500 stands for zero in the data rows.
A hidden rule labels the rows of this table. It goes by one to three of the table's principal directions, not those with the most spread.
338,464,769,715,618,683,816,733,614,667,483,676,618,554,700,569,510,548,495,358,845,302,519,546,796,843,596,513,562,569,486,618,365,542,320,469,547,444,352,557,501,335,484,540,542,340,639,252,560,419,584,634,621 tt
452,492,494,557,485,456,701,423,445,494,388,569,534,332,588,644,362,579,473,268,532,547,584,419,423,432,193,548,315,529,496,387,490,421,509,455,388,310,456,610,555,546,337,477,475,539,571,552,274,501,575,553,213 zs
573,495,483,457,434,732,473,626,378,478,496,472,446,529,576,544,588,381,456,481,419,485,674,495,413,377,411,472,321,481,582,464,647,594,410,486,424,373,427,377,665,530,429,462,327,561,445,399,437,677,447,459,297 tt
462,539,572,436,486,758,593,839,441,766,634,489,316,805,589,458,629,334,600,431,658,454,505,506,703,463,641,360,513,535,610,651,604,634,440,497,441,608,317,430,610,321,356,454,403,555,280,307,592,646,576,520,446 zs
495,593,624,662,598,325,474,516,370,212,681,525,476,676,693,548,429,563,549,413,437,523,677,451,762,549,393,428,533,407,462,582,491,552,468,301,503,520,402,710,417,412,470,460,464,537,652,555,479,209,605,441,340 jf
596,621,587,756,565,464,625,564,414,452,481,533,650,524,669,605,437,523,514,231,513,481,631,329,805,644,376,495,379,554,537,362,632,412,542,376,559,422,515,525,599,385,233,461,666,276,641,718,227,362,577,763,249 jf
593,532,575,727,526,514,677,481,408,479,419,431,751,532,704,641,524,647,435,353,436,574,550,512,773,757,352,395,387,493,528,491,544,575,430,343,565,459,497,524,603,351,486,512,746,291,646,521,460,356,638,706,438 tt
519,479,482,465,604,764,441,665,580,701,398,518,342,463,350,312,599,370,514,616,683,407,414,408,418,473,673,535,470,614,566,415,605,510,579,713,517,573,663,187,564,510,368,476,482,284,413,538,427,691,380,629,602 jf
484,527,421,221,345,630,350,575,571,661,538,544,486,426,289,372,527,368,552,635,625,477,372,639,271,350,650,605,416,501,561,428,551,370,535,647,455,623,486,393,400,658,671,539,418,644,305,416,619,771,390,464,605 tt
410,537,620,563,567,506,536,596,425,459,661,574,305,669,600,442,491,501,580,449,655,535,512,518,634,517,524,391,474,465,486,552,504,602,488,515,489,558,456,570,427,454,481,453,502,504,558,546,569,452,622,476,464 lh
613,480,603,773,608,548,581,395,445,298,415,472,655,491,677,747,494,459,479,335,265,475,845,382,610,592,339,588,432,471,448,465,560,622,345,396,581,252,544,522,659,499,279,463,557,428,714,629,239,346,317,593,289 tt
322,536,599,453,609,738,578,741,514,565,508,659,375,539,523,417,481,503,541,493,800,418,582,494,525,481,401,576,416,528,574,596,435,521,386,589,401,543,404,400,454,427,482,499,273,502,499,272,458,489,453,482,463 tt
419,509,582,666,607,621,731,637,514,659,390,535,551,436,638,486,506,680,435,454,777,426,399,458,655,699,400,437,466,572,501,516,450,480,516,479,414,471,479,508,534,363,396,516,535,293,620,332,495,445,695,631,476 jf
591,549,457,494,462,420,364,451,587,487,526,457,671,540,413,567,510,445,525,504,350,428,531,476,582,582,673,619,695,522,470,505,497,400,506,481,651,520,545,510,497,500,476,543,571,505,478,602,459,414,314,528,604 zs
340,355,591,357,617,590,427,558,635,681,676,487,046,728,463,369,593,299,669,552,606,474,432,555,418,348,775,462,594,481,313,700,343,688,453,662,495,667,523,475,380,633,527,404,425,685,306,401,729,682,425,293,798 jf
539,495,484,483,505,597,364,477,539,481,514,587,379,423,417,566,495,300,510,470,427,414,661,394,228,350,563,655,455,520,515,361,589,470,453,659,505,316,550,391,581,687,284,479,361,607,501,629,313,610,200,452,369 jf
574,433,347,401,439,455,359,352,553,498,433,521,516,412,320,619,443,383,537,414,271,499,587,400,269,372,547,693,588,555,470,378,539,434,531,603,573,356,621,511,570,669,305,510,462,640,410,728,269,555,211,471,395 zs
500,471,515,419,526,558,439,512,498,469,489,560,391,454,445,483,475,408,478,506,484,479,598,500,328,375,473,561,402,500,570,457,513,494,438,527,471,484,472,403,505,582,519,487,366,552,450,468,429,548,392,449,463 jf
551,381,422,442,435,608,739,753,313,623,238,653,734,426,606,327,529,536,426,402,573,535,389,316,712,526,281,326,263,594,815,474,711,395,599,250,393,555,338,404,668,145,516,516,439,307,330,237,364,553,875,705,205 zs
426,405,590,621,588,674,693,592,567,614,396,500,418,437,566,573,537,508,430,497,649,399,495,533,444,595,538,450,557,555,459,521,441,674,434,554,428,356,470,504,584,515,395,499,453,421,537,356,538,593,540,515,533 jf
468,486,433,568,544,494,533,426,513,586,432,505,490,483,564,587,481,625,481,339,489,504,483,316,558,581,409,534,562,589,417,475,461,401,570,539,555,374,614,532,576,454,237,487,541,447,605,611,317,410,477,508,413 tt
492,614,528,346,460,525,303,595,502,408,693,494,463,655,476,444,528,337,614,581,456,436,643,518,557,342,567,599,531,415,489,633,504,438,436,456,488,623,375,498,392,520,583,480,306,725,401,387,563,492,333,347,512 tt
547,492,326,224,276,458,371,380,473,469,486,435,511,333,352,490,487,404,474,630,343,578,471,606,124,187,413,546,368,422,535,430,553,423,536,520,353,472,433,494,480,702,669,511,347,791,320,422,574,748,441,337,424 jf
562,523,443,316,382,451,367,466,475,478,571,392,497,543,404,481,538,468,536,601,407,477,494,584,467,388,617,512,612,468,419,574,461,490,527,432,483,530,449,570,419,586,614,504,426,657,353,484,621,597,468,369,580 tt
514,550,431,437,522,378,231,333,536,307,639,406,230,487,344,460,453,429,474,663,357,613,521,611,176,297,521,524,481,418,501,381,519,545,537,674,524,587,648,409,438,719,607,471,466,579,542,703,552,510,352,356,585 jf
493,437,492,425,595,708,425,486,495,475,449,497,116,364,352,461,472,338,484,565,539,489,659,513,071,180,417,622,293,521,523,323,571,593,481,718,389,399,640,295,567,766,369,421,283,524,480,606,320,740,294,442,364 tt
531,546,471,544,483,534,490,637,444,505,502,519,634,559,597,511,508,574,479,407,508,463,506,425,710,622,452,478,512,542,541,488,559,405,541,396,524,508,471,535,552,374,423,515,482,421,522,445,429,419,591,562,385 lh
490,397,641,659,664,617,568,636,506,599,502,527,523,686,623,517,596,603,527,467,600,377,488,477,809,818,705,433,731,555,396,663,408,657,428,408,591,507,512,612,486,371,406,521,560,362,556,392,582,343,557,540,628 tt
536,598,502,642,543,440,501,484,600,552,538,380,638,594,488,617,498,565,541,468,464,448,490,510,710,684,609,575,739,530,406,540,447,482,517,513,609,540,585,579,514,439,368,531,664,416,566,609,485,344,409,607,603 zs
498,427,337,366,371,232,420,125,597,404,427,359,642,356,400,551,480,593,435,650,219,670,351,603,280,441,441,493,591,410,407,562,362,469,533,496,546,533,560,574,412,589,796,548,625,672,491,500,678,467,469,331,737 zs
475,537,704,804,611,677,788,744,295,517,647,470,371,809,851,663,550,580,523,275,600,494,722,546,840,638,346,334,412,465,505,621,530,796,299,395,408,390,355,612,701,309,258,434,482,430,635,401,487,394,710,589,222 tt
512,590,681,734,563,715,756,691,268,528,536,561,531,686,821,615,551,576,536,249,641,489,716,393,871,647,302,394,315,505,543,564,605,624,362,374,453,336,374,534,652,282,228,451,520,390,662,483,349,405,637,654,167 tt
462,528,598,574,516,485,616,617,360,477,610,523,402,645,627,388,519,543,541,514,652,592,415,569,690,537,480,276,409,445,570,541,579,618,535,422,438,629,416,575,457,363,586,468,570,437,527,473,655,478,806,548,438 lh
517,538,439,371,458,406,239,362,503,367,694,458,285,580,402,496,469,338,639,495,332,560,617,497,329,238,547,619,468,425,359,454,514,476,530,618,535,519,609,524,415,745,465,426,441,739,456,741,458,586,282,338,471 lh
735,493,423,440,417,360,441,446,395,497,434,419,732,523,424,526,494,501,538,421,279,511,513,450,664,519,571,512,549,535,516,459,583,420,587,265,568,544,506,584,510,472,479,516,632,457,333,654,393,463,532,636,423 jf
460,553,495,482,465,351,478,388,610,493,565,440,536,452,464,498,440,515,542,514,513,491,438,556,509,467,517,594,537,477,374,489,407,344,567,512,529,572,547,581,392,578,589,493,576,549,544,554,552,498,492,476,620 tt
590,534,501,567,480,542,532,555,419,513,446,551,801,585,657,637,512,535,503,268,359,528,628,377,766,675,373,518,413,519,592,523,579,427,411,323,590,476,424,510,596,335,400,527,586,464,507,458,329,328,467,635,341 jf
543,542,648,517,555,446,399,662,506,376,769,424,386,835,571,512,536,245,687,453,386,369,720,517,803,425,744,518,689,439,369,679,486,611,434,335,565,620,373,638,439,490,467,412,411,635,362,499,567,472,431,416,540 lh
515,470,398,474,469,401,474,412,581,522,437,385,556,416,433,452,518,531,478,626,441,495,349,483,477,482,549,488,636,511,422,505,480,430,647,489,496,542,577,546,481,502,535,508,540,487,477,491,574,538,556,464,599 lh
416,540,560,475,539,379,445,513,611,549,681,460,301,611,389,380,468,473,559,626,649,520,321,685,503,498,727,453,640,478,486,514,437,504,572,596,548,757,540,543,345,532,670,503,594,485,476,558,729,489,578,477,758 zs
548,560,419,449,382,353,465,393,610,516,482,420,657,363,362,541,443,507,454,566,440,489,400,616,388,490,560,587,567,501,501,406,470,353,560,522,526,536,522,518,466,587,628,556,592,511,465,555,551,543,464,541,619 tt
617,640,357,291,376,389,263,534,560,511,603,296,592,612,298,354,577,354,575,760,345,522,378,579,554,353,698,498,663,439,558,595,574,420,618,462,517,815,471,418,425,446,693,520,515,595,239,458,692,555,435,470,699 tt
518,419,477,517,488,339,557,305,466,305,440,474,421,329,475,582,372,437,484,457,346,593,598,525,263,286,320,516,373,446,467,364,527,551,541,455,414,388,520,619,500,679,509,449,473,601,519,642,397,569,532,453,321 zs
553,448,477,488,390,466,534,555,452,476,448,607,773,497,582,546,506,540,425,374,394,481,519,483,626,649,477,486,460,524,604,497,514,412,422,360,589,447,393,495,579,380,616,559,525,458,476,403,468,444,573,555,469 tt
464,478,511,432,437,275,391,250,676,290,581,466,516,397,360,609,396,380,490,588,294,512,590,702,217,377,569,663,579,397,418,488,344,504,383,574,577,494,496,549,388,740,780,525,503,701,515,567,603,501,273,347,727 zs
546,504,558,522,443,413,528,424,401,387,571,513,591,563,642,633,475,454,560,349,338,572,653,506,565,465,391,473,375,405,455,545,511,559,395,345,476,433,372,650,480,545,514,471,534,676,488,507,490,459,507,467,358 jf
556,585,414,296,303,350,387,485,487,507,579,481,648,500,400,431,509,448,560,589,441,488,401,533,509,401,616,505,576,454,495,559,502,357,570,416,465,578,370,579,385,514,656,538,477,686,317,464,639,576,521,426,556 jf
569,570,474,450,382,439,570,565,405,477,474,448,665,476,527,444,511,546,444,554,496,504,452,534,622,485,436,404,461,483,605,528,554,427,544,325,433,548,354,506,517,361,641,524,490,462,430,387,570,519,697,546,449 jf
467,437,555,700,495,454,852,557,546,428,221,618,873,183,650,581,367,575,341,352,590,435,498,449,608,666,234,502,340,564,625,346,537,355,532,306,448,366,388,563,594,361,556,538,548,263,635,341,337,466,753,726,328 zs
457,505,483,401,458,577,440,587,443,432,546,504,539,579,589,479,539,536,479,523,461,536,555,551,552,487,384,469,424,442,539,611,477,513,416,420,466,563,396,488,482,440,658,507,363,599,469,267,585,475,534,384,489 lh
415,565,494,378,562,450,341,569,504,408,674,475,265,640,434,382,472,459,567,633,529,515,524,549,469,324,503,513,574,437,516,610,452,506,516,517,435,702,456,516,377,497,584,472,303,646,433,412,592,421,471,324,534 zs
451,407,573,598,559,636,701,680,550,697,363,600,584,479,507,353,565,589,435,547,781,419,279,516,689,774,661,395,565,621,603,496,508,513,543,532,577,569,536,395,545,290,571,554,633,164,536,403,582,523,712,701,673 lh
Here are more rows. What is the label of each one?
616,501,393,462,453,511,454,612,567,590,381,452,742,448,376,417,531,459,443,593,446,456,364,504,589,591,616,515,581,572,669,424,624,368,608,432,570,670,528,392,567,369,578,565,568,325,370,428,491,511,530,671,572 -> zs
447,612,369,226,344,717,340,613,510,644,563,529,295,404,320,381,513,374,541,573,685,484,452,538,174,207,492,617,308,528,535,354,595,356,577,775,369,489,537,305,489,708,461,479,294,650,361,517,471,865,363,423,418 -> lh
403,539,547,605,626,352,488,420,585,377,647,399,337,612,482,579,399,499,592,543,471,546,552,604,515,446,487,548,684,424,394,565,415,604,512,530,482,617,547,713,399,550,457,472,495,619,584,566,555,324,454,416,520 -> zs
472,593,718,656,627,661,550,663,353,428,705,628,290,731,731,550,496,351,605,282,574,529,809,450,631,439,357,485,184,426,587,496,620,618,298,508,472,488,402,421,570,468,325,403,444,529,607,538,357,431,440,560,233 -> jf
521,675,453,470,491,371,205,269,675,246,690,380,357,429,253,582,376,233,562,663,284,580,690,678,095,182,495,779,439,357,517,306,572,448,461,771,558,606,661,382,436,824,583,477,488,696,581,787,440,517,047,429,550 -> zs
442,672,470,484,412,081,452,230,538,257,683,336,522,452,414,456,340,599,521,717,454,768,311,812,410,380,373,412,474,297,518,464,468,452,627,473,444,819,493,706,235,568,926,523,704,629,594,603,808,361,696,443,640 -> zs
489,417,401,525,543,273,473,303,649,409,371,466,644,362,392,524,411,545,461,554,336,563,394,483,432,553,487,552,654,507,483,471,429,445,592,488,587,575,613,564,447,504,596,541,619,461,520,564,481,355,465,512,642 -> zs
424,408,584,496,585,595,496,541,421,537,556,609,274,600,590,408,576,566,480,518,607,502,490,473,463,532,527,392,447,491,486,603,423,624,397,556,482,464,481,429,490,476,521,480,417,498,547,408,591,481,556,383,557 -> jf
425,621,577,456,618,644,346,836,484,529,683,675,292,709,458,302,487,397,582,496,755,429,523,453,645,505,624,520,483,550,697,475,611,419,518,584,543,742,470,351,437,379,445,491,349,406,460,482,442,412,467,550,463 -> zs
402,547,623,559,485,487,794,782,491,625,461,466,692,450,601,206,514,671,468,735,971,528,055,751,853,720,525,174,433,468,638,547,559,473,716,264,322,910,316,654,287,232,930,550,666,241,468,105,951,548,999,701,662 -> tt
505,376,462,495,438,451,600,371,525,539,364,458,644,326,518,516,513,641,399,557,475,520,369,590,403,573,445,468,464,493,429,493,402,485,504,446,463,438,520,560,492,554,676,540,574,474,532,378,618,564,633,485,602 -> jf
421,458,525,494,567,451,403,461,568,525,561,588,347,508,450,394,490,536,535,522,635,485,363,467,476,570,668,490,588,539,402,463,437,456,594,618,587,544,629,525,369,576,505,493,561,448,568,635,553,486,511,453,656 -> tt
545,519,699,739,613,900,774,742,484,577,364,648,571,421,623,684,471,315,457,240,636,311,897,433,533,535,331,719,192,594,691,315,663,512,252,546,494,246,450,262,801,462,183,473,401,288,632,476,077,579,284,804,160 -> zs
556,607,311,346,329,333,362,152,640,333,458,318,636,234,223,692,321,390,469,599,200,696,578,753,034,203,286,756,374,391,584,270,561,372,512,625,496,563,602,490,468,789,702,543,555,733,488,676,420,568,193,481,471 -> zs
488,351,368,457,537,599,513,453,557,531,249,597,537,270,391,515,455,490,411,486,437,495,517,377,235,440,363,630,436,587,600,368,540,441,518,599,483,376,612,373,623,540,391,527,384,455,491,477,263,543,364,527,380 -> zs
371,672,607,539,575,462,477,523,517,397,683,564,283,530,524,504,402,458,596,471,675,442,641,462,462,351,421,605,469,450,411,516,432,451,475,606,403,459,450,552,383,596,371,447,354,630,613,582,437,447,397,405,402 -> jf
390,612,587,590,646,478,425,644,518,329,701,562,306,718,570,451,446,353,565,497,517,557,631,473,618,435,445,469,493,432,668,540,598,548,461,535,539,711,442,443,489,352,477,451,405,519,571,488,469,290,455,468,427 -> zs
425,587,502,462,546,499,296,461,553,347,679,472,320,626,430,521,498,470,518,635,440,524,608,595,373,432,542,571,626,420,489,582,433,592,394,658,546,552,531,454,440,564,562,510,375,641,577,523,582,383,269,312,612 -> zs
410,529,516,731,505,323,817,396,636,493,348,432,746,266,568,587,379,702,374,506,616,524,329,600,567,679,318,473,531,510,492,429,408,417,579,468,458,489,510,622,515,399,602,553,705,304,706,444,553,402,745,662,564 -> zs
418,601,615,615,574,514,641,592,568,537,571,412,471,582,525,536,474,582,476,567,669,472,476,688,625,610,514,467,607,484,527,585,408,586,433,508,475,621,434,532,471,402,585,525,542,409,571,390,645,397,582,556,636 -> zs
